Small tables with named rows and columns. After each table, cells are looked up by row and column.

lebepa =
|  | bol | lup | lotagu | tad | lezoruz | rinipe | sisam | kanuz |
|---|---|---|---|---|---|---|---|---|
| gub | -71 | 63 | 42 | -6 | 25 | 0 | -32 | 19 |
| nugi | 10 | 13 | 12 | 11 | 15 | 9 | 8 | 5 |
| numigi | 9 | 7 | 21 | 16 | 13 | 7 | 3 | 11 |
| rula | 9 | 7 | 22 | 17 | 14 | 7 | 3 | 11 |
| vebano | -83 | 46 | 40 | -1 | 40 | 5 | -27 | 7 |
| gutati | 8 | 7 | 21 | 17 | 14 | 6 | 3 | 10 |

kanuz of numigi = 11
lotagu of vebano = 40
sisam of nugi = 8
kanuz of gutati = 10
kanuz of nugi = 5
tad of gutati = 17
lotagu of gub = 42
tad of numigi = 16
tad of gub = -6
rinipe of vebano = 5
lotagu of rula = 22
bol of gutati = 8
kanuz of gub = 19
lup of numigi = 7
sisam of gub = -32
bol of rula = 9
lup of gutati = 7

piv.csv
,piga,rozik
sir,-4804,37689
gor,24727,89201
leb,78529,-13651
sanided,-84301,58431

sanided, piga => -84301
gor, piga => 24727
sanided, rozik => 58431
leb, rozik => -13651
sir, piga => -4804
sir, rozik => 37689
leb, piga => 78529
gor, rozik => 89201

nad
fields: kabeb, lufela, pinula, dav, desenen, geg, zam, lol, kug
tedifo: [0.57, 0.49, 0.65, 0.65, 0.57, 0.62, 0.63, 0.75, 0.72]
bilidup: [0.76, 0.86, 0.71, 0.67, 0.91, 0.71, 0.58, 0.27, 0.67]
nuposus: [0.70, 0.83, 0.56, 0.53, 0.76, 0.59, 0.54, 0.25, 0.50]
sel: [0.70, 0.73, 0.70, 0.67, 0.81, 0.69, 0.61, 0.44, 0.71]
latil: [0.76, 0.88, 0.69, 0.65, 0.91, 0.70, 0.58, 0.24, 0.65]
sezovi: [0.77, 0.90, 0.63, 0.59, 0.87, 0.65, 0.57, 0.19, 0.59]
fipudom: [0.62, 0.57, 0.67, 0.67, 0.65, 0.65, 0.62, 0.65, 0.72]

What is the lol of sel in nad? 0.44
What is the dav of tedifo in nad? 0.65
What is the dav of sel in nad? 0.67
What is the lufela of sel in nad? 0.73
What is the kug of sezovi in nad? 0.59
What is the pinula of tedifo in nad? 0.65
What is the lol of fipudom in nad? 0.65
What is the lufela of nuposus in nad? 0.83
What is the lol of sezovi in nad? 0.19
What is the pinula of nuposus in nad? 0.56
What is the pinula of fipudom in nad? 0.67
What is the geg of bilidup in nad? 0.71
What is the desenen of bilidup in nad? 0.91
What is the lol of tedifo in nad? 0.75
What is the desenen of tedifo in nad? 0.57
What is the dav of bilidup in nad? 0.67

ziri =
columns: lemipad, daki, pid, noba, rakive
zevu: [116, 181, 55, 38, 39]
lefe: [36, 36, 54, 179, 112]
vip: [40, 54, 180, 116, 41]
lat: [39, 37, 55, 181, 113]
nufab: [38, 39, 40, 91, 196]
zesa: [37, 39, 63, 190, 95]

rakive of lefe = 112
rakive of zesa = 95
pid of vip = 180
lemipad of zesa = 37
daki of zesa = 39
lemipad of vip = 40
lemipad of zevu = 116
pid of zesa = 63
Which row has the largest pid? vip

paz =
	nes	pef
gelobar	167	173
fevobas	62	124
zipodab	4	111
namasu	113	132
bori	29	159
lav	208	209
konadi	27	125
div	210	208
feko	151	207

What is the pef of zipodab in paz?
111
What is the pef of gelobar in paz?
173
What is the pef of namasu in paz?
132
What is the pef of feko in paz?
207
What is the nes of bori in paz?
29
What is the nes of konadi in paz?
27
What is the nes of namasu in paz?
113

Table bip
,nakalot,tuf,zes,gako,sikeg,dule,zataput,bekon,dubo,lovetas
vebapa,220,213,136,236,213,207,204,206,128,57
kib,218,207,146,246,216,212,209,211,123,54
bigurob,51,81,56,77,185,192,68,173,129,254

bekon of vebapa = 206
dule of kib = 212
zataput of vebapa = 204
nakalot of bigurob = 51
gako of vebapa = 236
dule of bigurob = 192
zes of kib = 146
sikeg of vebapa = 213
sikeg of kib = 216
bekon of kib = 211
tuf of kib = 207
dule of vebapa = 207
sikeg of bigurob = 185
lovetas of bigurob = 254
gako of bigurob = 77
dubo of kib = 123
tuf of bigurob = 81
dubo of bigurob = 129
tuf of vebapa = 213
Row with the largest nakalot: vebapa

